In the rows, 128 means zero.
Turns, then the turns between two rows, first turn first; the first pair answered:
bubin:
[130 155 115 130 153  62 117 175  80 129 171 126 113 101  94 125 190 159
 130 136  92 135 128 113 110 124  77] |-> [138 160 122 127 155  65 114 178  69 131 167 128 113 100  90 126 182 151
 127 145 101 147 137 121 104 111  71]
[161 165 160  98 165 112 108 153 100 107 146 168 143 134 105 174 137 120
 160 112 108 111 103  92 115 112  91] |-> [155 155 163  94 167 125 124 155  58 105 126 167 118 137 116 163 145 108
 151  95 136 119 116 118 120 120  96]
[128 136 168 133 168 152  58 145 132 125 144 100 133 104  86 143 198 145
 151 132  75 137 112  87  75  98  89] |-> [131 138 177 127 162 170  72 156  86 124 113 104 117 105  79 141 197 123
 148 131 112 161 133 113  76  90  83]
[ 90  86 156 131 117 105 128 155  72 124 121 117  65 117 132 120 204 169
 116 108 137  97 124 120 124 166 177] |-> [101 100 145 132 117  85 100 141 146 134 159 112 109 109 118 143 188 199
 128 128  84  87 101  65 114 154 174]
Fisas:
[133 114 117 117 132 103 118 138 114 150 119 126 142 146 135 123  97 133
 124 154 120 106 114  88 117 123  80] |-> [124 105 113 124 127 107 122 132 120 150 117 124 138 144 152 116  99 136
 119 147 120  94 111  93 119 128  87]
[131 138 138 128 137 129 116 156 105 132 126 151 121 122 104 145 120 114
 138 144 126 139 109 119 120 130 128] |-> [108 114 120 142 131 118 126 144 118 130 130 143 111 122 130 124 130 128
 130 116 122 100 106 121 130 157 145]
[ 95 111  92 135 135 125 105 101 140 112 170 110  92 120 157 151 210 150
 108 110 101  45 128 106 128 187 126] |-> [137 112 129 145  82 177 160  66 151 133  89 124 119 148 174 140  38 137
 109 127 159 163 163 166 126 129 126]
[142 132 147 126 106 137 140 109 159 137 119 132 143 131 122 132  73 133
 124 131 131 165 131 140 121 113 129] |-> [137 143 130 114 146 112 104 139 140 128 163 130 140 111  95 155 158 129
 134 144 100 124 115 103 116 131 115]
meda:
[141 149 122 136 125 121 114 106 157 142 142 114 158 125 132 137 106 125
 135 141  94 130 116 111 117 110 133] |-> [134 134 127 144 111 145 146 104 118 138 105 113 129 139 151 120  94 111
 129 125 138 146 135 157 125 117 144]
[146 171  84 108 132 110 105 116 195 155 128 126 151  97 137 139  84 148
 139 154  73 161  98  99 105 111  56] |-> [133 140 101 124 109 143 162 103 145 147  66 133 105 117 176 102  46 132
 123 117 144 188 133 172 119 122  75]
[106 128 121 119 147 114  87 151 146 178 117 131 161  96  65 122 122 131
 136 148 107 127 140  94  82 114 150] |-> [ 93 109 129 142 120 124 123 130 160 181  84 127 149 118 105 102  70 140
 122 121 129 139 148 128  90 119 170]
[131 136 143 149 149  78 144 119 189 124 160 120 122 122 142 126 170 140
 124 156  85  57 101 114 136 140 152] |-> [122 110 157 165 129  97 183 108 160 122 118 120  97 142 180  96 128 134
 108 129 139  74 120 167 145 148 166]

(2 to 3 turns a pair)
[121 101 134 151  92 126 140  90 189 128 124 108 151 159 150 107  36 158
 113 119 122 139 139 124 136 106 146] |-> [134 134 110 121 138  99  78 131 162 116 188 112 164 128  93 147 153 148
 132 152  76  98 115  62 126 109 114] -> meda then Fisas then meda
[154  78 203 125 106 165 179 120 101 103  83 106  95  89 175 133 151 118
 105 106 171 147 130 184 160 167 172] |-> [198 135 193 103 124 137 107 134 177 116 153 109 175  66 103 192 154 138
 130 172  82 159  89  95 136 127 138] -> Fisas then meda
[127 118 104 118 152 118 122 103 152 137 158 123 161 121  92 133 136 127
 178 124 139 115 106  97 142 136 128] |-> [115  99 115 123 142 141 150  98 108 129 125 122 128 133 116 108 122 110
 169  98 185 126 126 142 150 148 139] -> Fisas then meda
[ 91  97 125 150 151  98 170 134  73  74 122 120  91 114 149 119 180 113
 123  29 129  87 128 162 123 153 156] |-> [134 142 132 112 178 106 128 164  42  69 139 140 114  98  80 164 209  95
 151  86 111 128 128 135 109 117 119] -> Fisas then Fisas
[164 149 137  74  78 126  99  67 175 126 122 117 132 165 125 145  79 202
 120 116 102 132 144 144 144 100  98] |-> [139 129 128  85  84 109 100  70 186 123 138 106 115 166 145 132 110 214
 111  92  89  92 134 139 146 124 107] -> Fisas then Fisas
[127 145 136 115 125 122  93 142 129 129 137 118 162 129  93 140 120 122
 130 144 106 129  97 100 123 123 120] |-> [119 130 144 121 117 142 124 145  77 125  96 120 127 138 112 121 115 107
 121 124 156 146 119 147 128 129 129] -> meda then meda
[128 110  78 168 125 137 174 104 180 151 135  93 136 157 202 117  97 160
 103  79 137 124 123 143 125 166 165] |-> [192 164 103 127 133 166 146 126 145 158 119 120 169 156 127 159  62 128
 131 144 152 219 139 134 103 106 125] -> Fisas then meda
[ 80  74 106 166 127 118 157 109 119 133 125 123 105 139 190  86 131 125
 112  90 143  94 119 179 135 153 162] |-> [101 114  88 135 161  91  94 139 133 133 186 132 140 112 121 127 200 121
 137 136  81  78  93 107 114 141 130] -> meda then bubin
[ 99 135 124 122 135 132 112 149 159 129 135 135 148 106 150  94 128 130
 141 103  98  60 117 117 105 129 150] |-> [112 141 141 105 130 165 129 160  92 117  92 150 128 110 141  87 124 104
 139 103 148  97 144 151 107 119 145] -> bubin then bubin then bubin
[127 145 131 124 136 117 109 133 129 142 122 114 131 112 124 140 146 132
 136 119 110 119 129 123 135 138 124] |-> [134 151 134 122 137 125 112 136 111 137 109 125 129 113 121 139 144 125
 133 119 126 133 137 136 137 137 118] -> bubin then bubin
[117 114 101 117 137  99 140 146 123 102 150 135 122 115 165 131 160 181
  80 131  76 110 120 130 162 156 126] |-> [153 149 118  97 136 113 126 155 125 107 149 150 151 112 122 156 132 169
  97 177  66 161 123 121 151 118 102] -> Fisas then meda then meda
[112  99 142 153  97 114 145 105 108 119 106 115 108 132 139 125  87 148
 107  93 178 122 151 166 157 149 143] |-> [111 108 137 138 115 113 127 126  66 108 118 121  93 125 123 133 148 132
 113  95 181 102 156 157 156 162 133] -> bubin then meda
[145 146 122 113 130 111 107 128 168 131 162 103 137  95 109 124 119 138
 136 161  84 121 105 101 118 123 119] |-> [151 145 137 118 115 122 122 113 174 136 140 105 146 105 116 116  77 136
 134 164  99 144 112 114 115 112 123] -> Fisas then Fisas
[132 119 128 167 116 123 131 103 212 143 139 106 155 135 153 113  59 166
 137 126  97 126 111 103 140 115 138] |-> [145 128 135 163 120 127 130 104 207 149 135 109 163 138 141 123  53 158
 142 138  99 145 113 102 132 106 130] -> Fisas then Fisas then Fisas
[ 73 104  81 157  64 129 146 105 142 156 106 105 112 181 197 103  92 135
 137 146 122 118 105 144 121 137 150] |-> [124 147 101 120  72 146 122 125 127 163 101 125 144 173 140 137  70 115
 162 204 117 183 113 126 106  93 119] -> Fisas then meda
[123 163 105  90 152 147 129 157 195 140 153 112 166 110 131 171 118 124
 127 109  95 107 119  76 131 154 141] |-> [132 165 124  76 152 186 157 173  96 133 100 131 120 118 129 158 123  82
 120 101 170 151 154 141 131 151 139] -> bubin then bubin
[173  78 150 128 118 155 157  87 197 149 122 114 141 117 158  91  24 148
  96 115  88 138 137 164 151 107 140] |-> [171  88 142  85 176 161 130 158  40 119 130 127  79  92 111 106 196  92
 105 118 132 106 157 175 150 138 117] -> meda then Fisas
[159 160 141  96 141 148  99 158  69 130 124 157 134 118  81 171 158 108
 138 171 132 153 136 118 118  94 104] |-> [106 104 136 139 123 146 158 138  53 122  89 139  83 136 154 119 155 116
 105 103 177 109 146 171 141 143 144] -> bubin then Fisas
[ 98 131 111 116 114 111 105  97 214 110 161 106 127 132 149 144 124 151
 122 131  79  86 113 117 107 145 117] |-> [140 166 132  74 135 144  88 139  98  97 137 133 114 120  93 171 166  99
 140 168 120 140 141 131 102 121  83] -> Fisas then meda then meda
[ 94 107 123 134 141 121 147 136  86 117 126 117  92 128 153 113 172 119
 113  95 149  90 136 142 133 158 141] |-> [122 124 138 142 108 135 151 103 172 141 109 122 144 145 147 123  52 142
 119 128 123 154 130 134 121 114 142] -> bubin then Fisas
[107 105 134 121 115 133 127 119 123 130 110 133 124 145 147 121  90 106
 132 137 143 152 128 140 136 131 130] |-> [118 117 126 114 127 116 103 122 151 130 141 130 146 135 118 142 113 116
 141 156 109 141 112 102 131 124 119] -> meda then meda
[119 100 110  79 150 118 116 171 136 149 123 141 124 164  96 103 178 145
  96 126 145  94 150 160 127 107 124] |-> [131 113 113  75 155 113  99 170 160 152 135 143 148 163  82 114 161 151
 106 142 123 105 144 139 121  94 123] -> bubin then bubin
[143 152 127 133 101 118 124 132 142 134 112 135 151 129 134 121 106 122
 140 169 119 186 145 133 132 104 119] |-> [115 131 126 148 102 122 143 134  97 121  97 132 110 135 160 102 138 112
 128 137 151 154 152 164 145 131 134] -> meda then bubin
[109  88 154 154 157 112 119 103 109 142  71 168 124 115 181 108 107 165
 131  89 138 123 176 164 156 210 134] |-> [138 132 146 121 187  94  56 132 115 143 118 182 163  89 110 158 163 165
 158 146  86 127 156 103 138 184  97] -> meda then bubin then bubin
[164 155 145 120 110 125 122 112 180 152 128 141 173 131 108 149  57 133
 149 174 102 175 121 108 116  88 122] |-> [172 171 147  89 142 134 104 147  92 131 128 151 150 118  78 160 138 101
 157 184 127 174 135 116 111  91 107] -> bubin then meda
[127 173  70 101 106 118  87 142 115 163 155 145 138 136  84 165 140 105
 123 174 107 119 144  68 115 156 115] |-> [ 94 138  63 134  86 103 116 107 170 166 152 127 133 152 143 138 107 136
 106 131  98  83 135  77 126 178 143] -> meda then Fisas then Fisas
[161 136 151 115 140 152 133 156  58 121 118 126 123 126 100 136 153  95
 134 143 160 171 151 168 130 118  96] |-> [153 125 149 120 127 158 144 146  63 124 104 122 119 133 115 129 129  97
 127 132 166 175 155 181 136 119 104] -> meda then meda then meda
[121 140 152  88 129 132  76 162  41 145 136 141 127 101  54 173 203  54
 133 161 187 161 127 133  92 139 124] |-> [ 79  98 128 154  91  80  95  88 242 169 177 106 182 117 130 149  99 138
 116 125  98 100  80  88 105 155 168] -> meda then Fisas
[144 138 133 115 148 130 123 136 174 134 149 120 165 130 115 129 101 136
 133 165 117 145 117 103 120 118 123] |-> [121 111 132 121 145 149 153 146  92 120 113 121 108 137 148 101 134 114
 118 125 172 132 143 155 131 147 134] -> bubin then bubin
